m =
[[129 131 124 126 135 113 120 134 130 119 121]
 [131 124 131 123 122 132 132 130 132 138 117]
 [125 123 133 127 126 135 128 128 126 136 122]
 [124 123 133 127 124 140 132 129 131 134 123]
 [102 125 137 116 126 131 130 147 135 119 155]
 [104 129 134 112 124 142 133 135 136 123 155]]
m[0,0]	129
m[2,2]	133
m[:, 0]	[129, 131, 125, 124, 102, 104]
m[3,1]	123
m[2,0]	125
m[3,10]	123
m[:, 6]	[120, 132, 128, 132, 130, 133]
m[4,0]	102
m[5,7]	135
m[1,6]	132
m[0,1]	131
m[1]	[131, 124, 131, 123, 122, 132, 132, 130, 132, 138, 117]
m[3]	[124, 123, 133, 127, 124, 140, 132, 129, 131, 134, 123]
m[3,9]	134
m[2,1]	123
m[2]	[125, 123, 133, 127, 126, 135, 128, 128, 126, 136, 122]
m[4,2]	137
m[2,9]	136
m[:, 7]	[134, 130, 128, 129, 147, 135]
m[1,8]	132
m[2,10]	122
m[5,9]	123

W =
[[134 130 131 146 132 125 131 123 125 133 146 105 111 126 111 127]
 [137 130 121 147 136 124 145 119 109 139 137 142 119 122 130 119]
 [139 116 132 118 142 134 123 153 124 128 124 127 112 118 124 112]
 [133 121 106 122 140 153 129 136 130 128 124 130 108 123 130 136]
 [145 143 101 114 126 123 129 141 129 140 133 124 125 123 125 135]
 [138 106 121 139 121 134 142 123 133 129 142 118 123 126 106 126]
 [136 132 145 112 141 131 137 135 123 130 120 116 118 122 115 107]
 [131 122 121 129 126 135 144 135 104 131 114 111 123 130 137 144]
 [135 139 125 103 127 128 133 124 105 128 133 115 125 137 112 127]
 [138 123 119 135 131 115 137 129 127 126 147 114 120 134 101 135]
 [130 132 120 140 130 129 125 154 119 132 114 127 134 136 114 108]
 [118 134 116 137 141 134 120 122 126 149 109 130 126 124 107 130]
 [139 125 118 145 144 116 138 139 115 122 146 123 129 132 113 134]
 [146 137 105 121 119 138 123 151 122 140 132 124 125 124 131 128]
 [139 133 109 124 130 116 137 121 128 156 125 139 119 118 132 124]]
Indices start at 0.
(0, 0) -> 134
(3, 11) -> 130
(14, 9) -> 156
(7, 10) -> 114
(10, 1) -> 132
(10, 10) -> 114
(6, 13) -> 122
(2, 14) -> 124
(12, 7) -> 139
(13, 13) -> 124
(3, 3) -> 122
(0, 11) -> 105
(7, 4) -> 126
(2, 9) -> 128
(3, 13) -> 123
(2, 15) -> 112
(11, 8) -> 126
(14, 5) -> 116
(5, 5) -> 134
(6, 14) -> 115
(4, 2) -> 101
(0, 10) -> 146
(7, 0) -> 131
(6, 8) -> 123
(6, 4) -> 141
(14, 6) -> 137
(1, 9) -> 139
(14, 10) -> 125
(13, 11) -> 124
(6, 9) -> 130
(1, 10) -> 137
(8, 13) -> 137
(7, 13) -> 130
(14, 4) -> 130
(4, 3) -> 114
(3, 1) -> 121

M =
144,121,117,140,142
144,115,137,125,119
155,129,113,150,142
M[0][-5]: 144
M[:, -1]: [142, 119, 142]
M[-3][1]: 121
M[0][3]: 140
M[2]: [155, 129, 113, 150, 142]

A = [128 128 128 129 152 131 129 129 140 129]
A[0]: 128
A[-3]: 129
A[-4]: 129

X =
[[142 141 100 102 116 127 136]
 [133 132 117 118 123 127 132]
 [131 132 123 123 126 129 127]
 [137 137 112 113 121 128 131]
 [124 133 143 140 135 138 111]
 [116 115 149 148 137 127 126]
 [129 123 119 122 124 121 139]
 [121 115 136 137 131 121 136]
 [129 132 130 129 129 132 122]]
X[0,0] => 142
X[1] => [133, 132, 117, 118, 123, 127, 132]
X[8] => [129, 132, 130, 129, 129, 132, 122]
X[5,3] => 148
X[:, 5] => [127, 127, 129, 128, 138, 127, 121, 121, 132]
X[5,1] => 115
X[4,6] => 111
X[:, 0] => [142, 133, 131, 137, 124, 116, 129, 121, 129]
X[2] => [131, 132, 123, 123, 126, 129, 127]
X[4,1] => 133
X[0,3] => 102
X[6,0] => 129
X[8,1] => 132
X[:, 3] => [102, 118, 123, 113, 140, 148, 122, 137, 129]
X[:, 6] => [136, 132, 127, 131, 111, 126, 139, 136, 122]
X[0,1] => 141
X[3,6] => 131
X[4,2] => 143
X[7,0] => 121
X[2,5] => 129
X[:, 1] => [141, 132, 132, 137, 133, 115, 123, 115, 132]
X[1,1] => 132
X[:, 2] => [100, 117, 123, 112, 143, 149, 119, 136, 130]
